Each row is where one point has got to under a steady rotation. How many steps took it there?
The counts run from 0 to 119.
[ 14  -3   9 -14  -9  -6   4 -18 -15  -4  26  -9 -17 -12   6 -10  -4 -17
  33  18  29 -12  -3 -28   4   4  -4 -20  23   1   8 -29  15  -1  -5   6
  17   3   2  -6 -19]
32
[ 14 -16  10   3 -10  13  -5 -37   5  24   7   3  11 -17 -13   4 -26 -15
  17  28  25  22   7   1  -3  -3  -8  -6  16  11  -2   1   2   1   3  15
  22 -11   7   7   2]
4
[ 15   1   4  -4  -4  21  13 -28 -12   9  18   0  26  -7 -11   1 -29 -11
  25  23  -9  -4  10 -23  23   7 -19  -7   7  -7  14  -9  -7  -2  -2 -18
   1 -16  -4  13   4]
101
[ 34 -15   6  30   1  -8   0  13   2  -5  11  -7  -2  -6   8  -3 -10  -8
  31  24  -7 -30  -7 -25  16   4   3 -27   9   1  -3 -26  11 -10  10   4
  19  -7  13 -14 -12]
29
[ 11  -5   1  -1 -16   7   5 -30  -1  11  10   6   9  -8 -36   2 -23  -7
   3  24  -1  22 -12 -35  -2 -10 -16 -23   7  13  11   7  -4  -5   4   9
  19  -5   7 -13 -14]
38
[ 16  -8 -12  -2  12  19  -1 -19 -17  18 -13  12   5 -10   3  12 -30 -10
  -7  30   0 -22   5  -9  15 -29  -9   4  12   2  28 -13   1  16 -15  -4
   2 -17   0  15  -4]
53
[ 14 -18 -17  16  12 -10   4   2  10  10  -5  11 -11  -4  -9  -2 -17  -6
   2  23 -16 -33   2 -23   6  -8 -30 -20  -2 -14   5  -9  -7  -4  17  19
  10 -19  19  -4  -5]
115
[ 25   2 -24  16   2   6   8 -24   1  21  -4   9  -5   0 -13  -8 -36 -15
   4  16 -20   5  -8 -21   9  -1  -2 -11   9 -19   7 -17  -2   8  10  22
  18 -25  23 -20 -16]
85
[ 16 -20  10  -5  -1   4  -8  -8   5   3  13   0   5  -5  -6  37 -20  -5
  26  34  18 -32  15  -3  13   0  -8  11 -13  17  -4 -17   6 -16   7  16
  11 -15   1  -5  -1]
60
[ 15  -6  -3  -8   9  24   1 -28 -28  13  14 -11 -11 -13   3 -11 -25   0
  14  15  32  -5  14 -14  -1 -18 -18   0   6 -10  11 -16  -3  22 -11   4
  -3 -30  -7   6 -11]
49
[ 10  -1 -28 -13   2   1  10 -14 -26   4   3   9 -16   1  -9 -15 -28 -21
  14  20  12  -3 -15 -29  -9 -19 -13 -14   2  -8  25 -20  -1  11 -14  14
   5 -13  -3  -9 -21]
83
[  7 -31  -3   4   4  -9   5  -1   7   3  -3   0  -4 -10 -22  -6 -27   6
  11  23  20 -26   9  -2 -17 -11 -44  -3  -5  14   2 -14  -8  -7   3   7
  17  -6  11   3 -10]
111
[ 20 -12  17  13   1 -10  -7  10 -13  12   1   0   2 -17   4  -9 -24  15
  17  28  20 -29   8  -6  -2 -25 -33 -13  11  15   1  -4  19  12   7 -21
   6   2  13  11  -5]
109
[ 12 -13  27 -11  -5 -13   3  -6 -10   0  14   1  15 -15 -22  -5 -25 -12
   9  28 -21 -24  -4 -42  -2  -5 -12 -18  -7   9  17   0  -8  -5 -10  -8
   1  -7   2   7  -5]
71
[  0  -6 -18 -14   0 -18   1 -11  -2   6  -6  20 -17  -1  -3   8 -16 -20
   0  32  -7 -38   3 -23   8 -14 -31 -10  -8 -10  15 -10  -6 -11   2  15
  10 -20   8  -8  -9]
116
[ 17   4  -9  11   0  16   6 -21  -2  21  -5  10   7   0 -12  23 -43  -6
  12  36  -9 -15  12   9  20  -6   4  19  -7   8  15 -20  -6   2   7  -2
  18 -17  19   1  -5]
56
[ 16 -29   1  20  -3  34  -3 -19   0  -1 -17  -3  13   1   3   5  -9  -5
  26  21   1  -4  -4 -17  41 -13 -30  -9  11 -11  15   6   8  -7   0   3
  17 -18  -8   6  -9]
98
[ 24  -8 -17   0   6  19   5 -28  10  10   0   0  17 -10 -21  14 -44 -11
  14  33 -12  -9   0   1   5   0  -2   5  -8   9   8 -26  -9   4  -8  -2
   8 -13  14  -4   3]
55
[ 31   4   7  10 -18   8  -5 -11  -3  11   3  -3 -13  -2   6  26 -16   2
  16  19  14  -5   6 -10  19 -15  17  12   8  14  12 -10  41  13   2   7
  12 -16  14 -18 -16]
91
[  5 -30  11  14  -2   2  -8  -3   7   5   2  -2  -8 -14   4   6   0  -2
  24  28  16 -29  12 -15  29 -10 -31 -21   1   4   2  -6   5 -15   8  17
  14  -7   1  13   0]
64
[  3  -2 -10   6   3   9 -12 -24   9  15 -12 -24  -5 -23 -26  -9 -32   3
  17  35  -3 -15   8 -10   7  -5 -14  -4   0  -2   4 -17  -8  -7 -22   0
  17  -3   8   5 -17]
21
[ 21 -28   9  -7  -1  16   5 -19 -18   2  -8  -4 -15 -12   4   0 -14  -4
   0  20  35 -15  10 -10   0 -10 -28   9   9 -13   1  -8  10  20 -15  14
   5 -38  -2  -6 -12]
48
[ 20 -26  14 -11   0  13   0 -34  -2  13  12  -1  12 -17   1  -2  -8 -19
  24  25  25  12  -3 -14  -9  -6  -3 -15  26  12   1  -7  13   6 -14   2
  13 -11   2   3   7]
3
[ 14  -3  -9 -11   2 -19   3 -18   7  18  24  -9 -12 -17 -16  -2 -19 -17
  21  24 -18 -25   8 -32  -3   3   3 -19  -5 -13   8 -29   4   3   2   4
  -6 -13  22  -4  -4]
118
[ 12 -19  10  -4 -14   0   8 -23  -9   9   5   0   6 -18 -22 -11 -15 -10
   7  26   5  12 -13 -39  -6 -11  -6 -37  16  15  27  -5   2   6 -14   7
   7  -1   6   0  -5]
37
[ 23  -8  -7  24   2  -5 -11   2 -12  14  -1  -7 -18  -3   1 -32 -18   5
  18   9  13  -3 -14 -18  -9 -17 -23 -29  16 -15  -8  -7  11  14   4   9
   8 -13  10  -6 -23]
80
[ 22  -7  14  24  -3  10   9 -31   0  12  15  13  -1  -7  15   7  -4 -18
  11  24  12   4   4  -8  18   5  -1  -6  23 -13  -6 -12  10  -3  12   8
  28 -28   9 -11  -9]
0
[ 13  -1  -1   6  -5   5 -14 -17   8  21  -5 -21 -14 -22   0 -13 -16   3
  20  33  -2 -22  21 -13  21  -2 -24   4   9 -23 -20  -3  18  -3  -3   5
  11 -26  10  11  -6]
17
[  9 -14 -18  -1   6  -1   7  -9 -22   0 -15   8 -24   1  -4 -11 -24 -16
  -6  24  17 -17 -10 -23  -2 -19 -24 -13   3 -12  18 -14 -10   4  -8  26
  12 -22   1 -10 -23]
82
[ 17 -33   2  11  11  -4  -6   6   3   7  -6  -8   8 -15  -7 -11 -26  11
  21  26  14 -26   0 -11  -7 -22 -41 -17   8  17   1  -6  11   0  -1  -9
  11  -2  17   4  -3]
110
[ 13   0  22   6 -14 -14   9  -5 -19   7   3  -5 -17  -4  -7 -15 -30  -5
  14  20  34 -14  10 -22 -15  -2 -15  -1  -3  -2  -1 -12  -2   4  -5  18
  16 -19   1 -18 -34]
78
[ 24   1 -17   5  12  30  -4 -33 -13  26  12 -18   2 -16  -8 -17 -30   2
  23  16  16   5   8  -6   0 -14 -23  -5  16 -12   1 -16   2  11  -8  -6
   0 -21   3   7 -11]
50
[ 31 -24   2   9   0  18 -11 -14   0  -3  -9  -2  -4  -7   9  -5 -11   1
   7  12  23 -11  -3  -9   2 -13 -32   6   9 -12 -15   4  22  13 -12  11
  12 -46   9 -12  -8]
47
[ 23  11   6  16  -4  -7  -3   1 -27  17  10 -11 -18   0  -1 -27 -26   3
  26  10  30  -8   9 -19 -17 -15 -16 -22  11  -4   4 -14   5  11   4   8
   9 -11   8  -4 -33]
79
[ 16 -19   9 -21  -6  -5   5  -6  -1  -1  -1   1  -9  -4   1  11 -18 -11
  23  23   9 -34  17 -20  12  -1 -25  26 -11  -8   9  -2  16   6  -5   2
 -11 -37   4   2   1]
14
[ 15 -15  -2  -6 -13   3  13  -9  -4  13  -3  11   9   0 -15   3 -36  -6
  35  12   4  -4   9  -3   9  -5 -25  19 -15  11  29   3  17  19  12 -12
   2 -23   9   0 -14]
10
[ 22 -16  13   8  -4  -6  -3  -4  -2  15  12 -12  -5 -15   5   5 -13   5
  54  15  17 -24  15  -6  24  -2   0   0   8  11   9 -24  20   0  15  -7
   5   0   8   8  -8]
62
[ 23   6   5  -1   3   5 -16 -13  -6  24  20 -22  -9 -17 -10 -12 -27   3
  28  17   4 -24  24 -20  12   0 -17   5   3 -15 -17  -6   8  -3   6   6
  -9 -27   3  14   2]
16
[ 20 -23   4   6  -9  31  -7 -21  -1  -6   7 -11  -1  -3 -10  27 -10   6
  22  17  36  -1   3  -8  16 -17 -15  -2  -4  18  10  -4  12  -7 -10  25
  15 -16  -7  -3 -16]
94
[ 22   7  38  11 -20 -32   8   6  -9  11   2   6  -3 -12  -4  -7 -26  -2
   9  29  -5 -16   7 -27  -3  -7  -4   2  -1   4  -3   1  12  12   2 -11
  19 -14  16  -9 -23]
74
[ 10   0  10   8 -21   6   3 -35  -5  28 -11  13   0 -12  -2   7 -32  -8
  19  27  19  19   6   0   7 -16 -15   1  17  16  12   6  11   7  11   6
  28  -6   6   9 -11]
5
[ -6 -22   5  -9  -7  -5  11 -17  -4  12   2  -9  -6 -22  -9 -11 -10  -8
  38  25  15 -18  11 -28  17  -1 -24 -16   4   9  27 -18  -2  -1  -4  -7
   6   3  -9  17  -8]
66
[ 12 -15   9  -8   4  -1 -11  -9 -12  17 -11 -18 -17 -29  -1 -10 -16   6
  -3  43   7 -35  20 -21   3 -16 -14  -1  10  -5  17 -13  -3  13 -18   4
 -12 -12  -1  16  -9]
19
